128 stands for zero in the data rows.
Here is a table of points, one per row:
[126 155 123 150 129 160 148 101 109 143 105 176 105 111 145 151 122 151 122  90 147 124 146 109  67 112 126 131 135 124 146 132 132 120 116]
[144 146 166  99 130 130 148 140 122  88  97 119 127 170 142 114 160 154 126 150 156 133 162 144 123 144 118 137 173 115 126 109 167 139  97]
[112 134 177 127 106 132 141 152 151 131  94 124  91 144 136 116 121 136 140 120 140 140 132 157 127 166 132 182 121 133 128 133 148  99 107]
[133  75 156 125 133  92 136  91 102 168 112 145 136  98  74 127 220 130  67  94 126  32 133 189 126 108 107 114 145 151  58 119 145 101 121]
[137 146 134  64 108 152 153 115 165 153 115  66  80 180  81 122 129 123 164 149  96  89  84 111  66  68  83 136 134 121 149 112  85 137 140]
[ 73 161 127  98 153 173  97 141 144 172 167 121 110 172 113  95 132 136 146 139  64 121 160 121  97  70 107 126 141 136 128 142  96 129  67]
[154  77 139 144 147 114  79 220 147 110 169 105 157 117  99 170 130 164 139  40 138 107  61  87 112 119 123 104 100 127 144 191 206 102 160]
[130 158 123 106 124 142 139 100 116 144 137 164 100 109 141 103 106 129 106 113 135 144 138 102 133 153 150 102  81 139 147 134 146 105 128]
[138 127 169 107 115 143 146 136 138 108 104 122 122 125 121 116 122 164 121 156 162 140 125 132 119 141 130 144 176 119 132 111 163 110 119]
[119 117  66 154 144 125  88  68 133 204 122 143 194 139  71 166 126 111 177 148 144 168 146 115 183 177  32 154 141  83  54 112 132  86 136]
[140 169 132 121 125 123 147 150 102 106 106  88 151 121 147 115 126 135 108 154 182 146 162 140 158 158 114 109 219 165 135 128 134 123 110]
[103 158 128 125 127 143 146 100 133 138 110 153 145 155 177 148 170 151 107 129 177 148 132 115 166 165 125  82 132 115 120 142 102 185 198]
[131 110 153 165 120 139 107 139 128  34  71 149 130  58  52 173 157 124  70 186  81 121 133 130 157 115  91 120  85 174  87 158  61 111 133]
[138 172 160 112 117 136 128  86 116 117 129 197  93  99 149 141 113  99 131 100 139 123 127 106 112 131 138  95 136 112 120 127 147 136  99]
[136 128 134 117 162  61 173 134 169 164 145 169 160 158 133 130 143 121 128 159  36 101 146 135 125 152 179  82  96 172 137 152 212 121 185]
[183 126 143 110 128  68 135  79 112 194 147 155 122 133 152 180 112 103 150 105 165 169  87 112 111 171 125 116  66 174 123 162  82 176  81]
[124  45 179 103 137 227 142 140  56 136 180 104 158 105 187  89  92 107 161 136 104 115 138 147 124 140 141 155 123 156 100 154 145 172 168]
[183 136  84  56 140 101  87 140 129 105 137 109 177  57  65  96 177 162 171 109  77 166 116 113 141 142 162 137 124  31 177 153  92 183 116]
[189  97 107 153 107 171  82  65 146  76 196 112 107 170 121  86 189 116 115  67  91 102  86 142 182 143 137 135 122 124 135  59 105 149 159]
[124  77  66 122  41  76 129 216 124  86 138 176 126 125 143 100 190  36 106 128 120 140 147  95  98 121  80 103 137 137 109  89  96  99 126]
[149 122 105 230 152 113 122 156 163 114 177 135 109  89 129 131 119 183 198 123 147  85 149  93 113 157 135 142 123 124 140  96 115 242 118]
[129 152 146 139 114 133 163 125 152 128  99 107 108 151 139 123 130 149 124 160 107 141 167 135 174 200 135 162 134 127 123 131 155 125 125]
[115 176 133  87 124 122 133 117 122 117 117 179 125 149 153 123 155 144 122 128 186 145  98 106 145 154 136  58 118 115 126 147 103 150 187]
[101 144 154 119 118 133 128 147 139 115 109 136  78 119 134 120 134 156 152 145 146 142 133 158 120 169 104 168 126 129 124 141 152  91 106]
[137  68 156 123 119  85 166 156 126 131 130 123 145 153 127 147 165 153 114 124 136 101 159 142 179  95 118 114  70 120 114 200  63  88 106]
[ 89 114 118 206 128  85  86 122 112  99 156  86 129 119  96 127 134 182 112  71  43 160  48 140 125 161 192  60 173  86 117  82  94 116  89]
[ 97 112 126  96 154  99  81  96 146 147 120 110 111 169  99 102  75  63  83 146 104 101 110 175  52 146 125 147 145  84 156 141 102 174 103]
[129 143 150 132 135 162 131 160 194 172 151  96 113 138 147 132 119  75 116 215  93  99  61  88 146  87 171 123 154 114  90 140 127 154  79]
[154 112 169 103 142 135 135 153 140 118  92 117 122 130 125  98 114 157 115 152 177 147 136 137 118 137 129 133 180 127 141 101 148  99 129]
[153 212 108 179 110  85  39 151 111 134 162  90 158 119 145 104 167 114 126  94 115  80 125 118 131  95 167 212  91  93 134 128 126 115 183]
[109  65 186 119  47  52  63 141  79 141  87 136 134 135  91 143 112 116 148  99 101  96 220 107 189  85 121  73 120 122 155 111 101 119 110]
[ 90  97 147 116 205 164 161 177  50  98  96  66 108 148 136 146 109  34 164 152 141  61 135 124  89 182 165 134 119 107 136 129  96 150 193]
[141 137 106 120  89 137 149  92  86 146 117 123 173 126 135 115 135 136  98 166 151 109 160  95 159 164 154 162 158 157 197 131 176 105  84]
[126 157 129 111  98 137 151 136  92 123 115 108 156 114 140 129 148 129 113 161 177 128 137 120 161 149 148 129 181 161 164 132 157 102  75]
[120 113 114 196 133  86 227 122  99 134 182 176  75 111  63  84  99 125  85 130 150 124 148 154 207  40 139 179 192  95 133 156  51 141 172]
[ 81 123  40  46 184 114  90 125 167  45 104  65 117 150 117 112  43 125  99  51  80  51  99  37 154 110  76 183 142 146  73 170 116 170  63]
[114 160 176  96 112 120 138 125 147  88 123 128  96 131 138 131 123 141 140 144 140 142 146 153 125 156 135 171 119 127 129 128 162 103 103]
[133 160 152 153 216 132 150 165 135 144 130 164 216 172  40  92 145  99 157 135 174 165 147  93 133 130 108 138 104 143  77  25 114 108 109]
[130 144 148 113 162 126 141 144 141 155 133 119 178 133 113 220 127  66 118 109 143 235 118 156 169  98  93 181 143 115  89  65 137 125 124]
[120 132 155 142 128 143 153 133 168 104 109 118 104 158 135 126 101 157 149 147 134 162 153 142 144 152 104 152 151 114 131 134 154  94 137]
[117 123 143 141 114 144 166 137 145 138  93 105  99 149 147 126 137 148 129 125 132 153 143 144 132 161 124 171 145 132 137 137 151  97 109]
[168  99  58 208 166 167  75 119 160 110 119 138 139 158 128  90 185 111 171  95 160 131 111 168 133  93 167 128 144 127 176 197 120 140 104]
[126  63  96 141 166 137 142  76   0  90 135 147 146 114  92 136 110  74 243 160 105 182 104 121 127  98 165 120 111 150 108 107 179  88 141]
[137 127 114 153 138 146 127 104 121 166  96 140 107 100 162  85  72 125  92 104 131 161 133 108 130 147 131 112 110 152 152 131 134  78 146]
[ 28 147 113  98 154  98 128  96 145 156 197  77 117 127 118 103 125 133 122 157 144 109  88 141 112 114  90 137 147 136 136 114 116 136 143]
[118 191 140  89 123 140 139  95 112 125 129 181  86  83 123 125 148 103 126 105 137 139 129 112 126 156 154  82 122 137 115 141 152 137 115]
[147 132  96 148 135 150 151 170  74 138 161 142 180 215  73 188 120 135  91 146 153 189 126 133 124 151 107 172 100 126  92 101 145 161  84]
[130 152 130 145  97 117 145 172 119 149 129 156 170 164 139 182 142 125 129 133  39 123 133 153  96 120 113  81 150 141 169 170 174 157 189]
[136 109  70 180  88  56 159 116  80 121  73  61  62 103 134  63 168 113 115 177 139 134 117 141 150  37  75  75  64  65  73  52 151 157 116]
[115 140  47 125  69 191  98 169 154 146 119 134 171 112 108 123  79 151 179  84 140  79 117 205 184  99 182  90  96 103 107 104 126 172 121]
[134 149 152 137 123 147 131  95 115 142 122 179 104 128 154 145 109 128 119 104 138 118 123  90 118 120 137 117 126 103 148 127 142 110 118]
[135 130 122 136 138 162 134 127 122 175  88 154 114 117 163 112 116 156  84 109 123 158 120  96 126 145 138 123  92 132 133 117 112 106 172]
[145 114 148 159 130 133 130 158 149 158 114 180 164 123 143 164 124 135 140 144  69 100 117 154  97 105  84  89 153 181 185 147 169 151 184]
[199 125 101 129 146 124 108 167 169  94 171  90 137  88 112 175 114 119 161  51 107  54 119 133 119 188  95  85 126 169 133 133 141  79 171]
[159 120  87 144 177 115 138 127 179 128 158  80 113  85 154 109 145 145 174  77 113 177 151 193 160  85 161 134 132 177 160 148 148 182 126]
[160 143 124 165  54 106 185  99 161  88 120  89 205  94  92  86 102 102  97 118 116 121 169 132  65  78 122 103 108  97  34 177 130 119 148]
[119 156 133 102 132 134 130 135  97 146 126 174 105 130 161 120 152 150  96  98 157 152 116 110 133 143 125  98 110 127 115 137 125 150 165]
[155  72 145 107 120 134 122 142 133 136  94 150 129 114 159  83  82 168  87 154 140 159 124 136 102 136 123 167 161 131 135  98 168 104 120]
[ 38  55 130 157 100 125 154 105 206  90 123 104 170  79 103 163 171  86  77 117 168 138 188  73 134 102 141 127  73 135 164 123 136 138 131]
[132 128  61 115 123  67 141 150 153 109 107 147 174 108 171 145 135 154 175 105  95  66  39 181 147 113 189 165 126 117 149  55  90 130 111]
[193 142 132 148 105  98 136  77 110 184 132 127 140 143 148 191  95 124 148 109 161 183  93  89  99 132 122 134  90 209 133 148  70 142 108]
There is one direction along which these points spread out most. Take the direction at right angles to it along which they spread out most. Go by this last direction. Where along it does each point below lie, from 0 to 99? The average is 50, and the first point in the table lies past the average. One standard deviation of the points above along it is 16.
[ 72 103 185 112 146 181 120 128  75 111 150  88 205  98 226 109 143 114 192 143  84 112 134  99  88 142 122 155 157 111  97 158  60 118 171] : 60
[125 132 158 116 107 127 136 137 139 105 121 134  84 139 142 132 125 149 143 152 145 139 130 137 130 164 115 165 149 111 127 144 160  98 102] : 53
[143 145 126 119 156 165 132 129 102 173 103 145 100 103 173 141 124 149  76  93 111 153 137 109 114 133 123 111 103 103 142 114 115 106 136] : 59
[153 118  78 133 171  86  27 111 147 103 160 115  97 148 151 167 142 174 141 125 153 129 164 139 135  76 225 148 151 154  78 111 129 149 176] : 60
[143  83 102 117 129 138 135 121 143  88 200 127 144 124 139 181 117 142  74 174 130  94 208 185 106 108 100  68  85  93 132 106  90  58 113] : 33
[114 140 178 102  95 126 131 131 151  90 134 153 102 143 133  88 110 125 153 136 167 151 119 154 128 154 127 148 135 128 125 146 155  92 107] : 53
[ 86 112 124  81  82 141  93 125 152 164 140  80  84 166  66 122 101 129 126 165 105 128 108 103  65 125 158 126 155 148 124 122  78 154 140] : 50
[ 62 170 148 107 160 123  90 111 133  99 139  91 136 156 109  79  97 125 103 194 130 121  69 166 134  89  71 115  75 168 171 130 112 176 131] : 47
[115 146 111 139 154 162 101 145 156 186 159 100  72 116 116 133 122 112 123 226 115 111 121 133 129 108 124 145 139 146 157 163 117 153 118] : 56
[138 162 136 126 131 153 136 101 115 135 107 176  98 103 156 154 114 129 120 107 134 128 129 107 104 121 133 115 116 114 144 120 127 108 120] : 59
[142 134 147 153 122 151 121  85 120 142 112 171 116 124 169 152 101 128 120 111 149 121 129  97 109 113 116 120 132  78 163 131 148 116 117] : 59
